In the data rows, 50 means zero.
Here are some points:
[52 51 89 76 58 17 49 34 28 31 58 46 42 26 54 78]
[29 55 46 52 25 44 64 67 34 59 75 61 81 44 35 51]
[50 86 56 31 45 39 48 31 59 60 37 48 32 41 79 70]
[41 38 50 59 42 59 56 47 67 51 88 42 52 58 39 46]
[55 62 88 54 72 27 62 35 51 33 51 68 62 26 46 43]
[78 39 52 65 45 47 36 74 49 70 33 27 61 47 49 67]
[16 39 16 30 26 76 24 64 47 70 47 48 73 60 51 29]
[47 67 99 80 66 34 53 27 55 36 67 36 67 22 51 56]
[27 37  0  1  6 73 41 77 39 55 44 78 70 69 38 58]
[71 71 97 89 99  3 55 24 87 33 51 41 31  0 29 66]
[69 54 57 63 38 46 40 60 65 65 28 33 56 56 52 57]
[54 46 14 17 32 79 79 61 26 49 52 67 52 88 64 24]
[67 58 49 63 65 46 50 34 61 50 52 37 34 15 55 80]
[22 38  8  0 32 78 31 92 29 63 34 90 65 88 41 39]
[52 44 20 58 24 87 81 45 26 41 67 46 53 78 62 37]
[48 73 50 43 50 60 79 27 61 68 54 31 33 51 81 30]
[73 71 80 64 90 38 47 20 67 33 32 37 27 21 63 49]
Here are 16 more points, each followed by its number:
[46 41 66 83 45 38 32 67 60 55 88 45 77 32 23 11] 0
[33 24  7 23 28 80 56 56 11 38 58 85 56 84 55 62] 1
[59 55 60 55 54 69 54 37 50 56 40 42 61 50 39 70] 2
[47 38 82 73 72  9 30 46 68 45 68 41 66 32 37 18] 3
[84 33 99 99 85 21 33 32 70 45 45 42 58  2 30 68] 4
[68 59 97 99 86 35 65 28 56 58 71 33 20 43 29 63] 5
[42 65 78 72 64 13 51 52 54 66 76 47 70 17 29 64] 6
[78 32 95 97 82 47 36 43 87 53 55 20 55 15 42 57] 7
[43 33 11 26  0 71 54 91 37 65 53 44 68 91 66 16] 8
[48 79 82 69 99 24 22 18 50 43 33 54 40 19 66 55] 9
[74 42 52 81 54 40 64 20 54 30 63 41 53 58 49 65] 10
[88 28 74 90 61 59 63 63 41 53 54 24 32 40 43 36] 11
[58 51 70 58 66 31 34 59 76 54 56 53 54 21 37 64] 12
[36 33 40 62 57 25 47 23 63 36 86 62 54 59 23 74] 13
[53 53 85 70 94 21 36 34 57 50 45 41 13 28 57 68] 14
[41 54  0  5 28 59 38 80 45 69 41 78 76 79 69 74] 15
Which of these numbered points is nearest to each point below, ignoring the direction in which the first points spread most? Its number follows each.
[34 62 30 33 38 76 46 62 23 68 40 50 65 67 73 32] > 9
[69 49 27 58 42 47 58 39 49 50 52 61 59 77 52 57] > 10
[32 39 26 25 56 56 51 61 65 43 36 71 39 79 52 44] > 14
[59 40 93 81 76 40 40 33 84 45 52 46 45 36 34 46] > 7
[43 26  0 33 22 61 24 73 36 45 62 72 65 85 22 66] > 13
[81 77 99 99 87 18 74 11 79 44 63 32 66  6 22 26] > 0
[62 59 85 70 75 49 53 46 62 61 36 39 16 24 51 49] > 14
[39 67 13 21 17 65 62 58 31 64 62 54 62 73 58 21] > 8
[37 68 54 48 58 61 58 27 52 65 32 40 54 50 58 70] > 2
[48 22 20 60 32 61 24 84 51 74 56 65 74 69 37 44] > 4
[48 53  7 55 18 75 83 45 22 42 69 50 63 81 57 58] > 10
[19 51  4 34 37 61 46 73 44 62 21 91 76 89 45 71] > 15
[55 37 41 63 40 66 68 67 28 53 82 54 68 57 23 36] > 5
[25 57 28 25 31 71 51 61 28 56 26 53 27 62 60 40] > 14
[52 55 93 90 79 21 60 27 61 24 45 37 33 24 33 27] > 3
[27 50 50 48 69 50 55 55 78 59 44 54 53 37 39 62] > 12
[49 48 76 69 52 35 50 55 24 53 67 34 43 40 40 63] > 5
[80 41 74 83 66 41 70 31 69 28 46 44 52 50 40 68] > 10
[59 34 94 70 65 40 38 53 54 14 36 47 26 30 30 48] > 4
[20 43 35 28 43 65 18 56 61 50 43 46 56 55 60 22] > 9
[34 46  0  0  5 75 48 74 41 84 51 68 70 91 58 68] > 15
[52 57 41 48 43 40 52 47 48 50 55 51 51 31 58 79] > 15
[47 51 41 31 39 53 55 45 28 16 59 70 39 69 59 36] > 1
[ 0 40  0  0  0 80  8 74 46 64 42 78 71 68 69 42] > 9
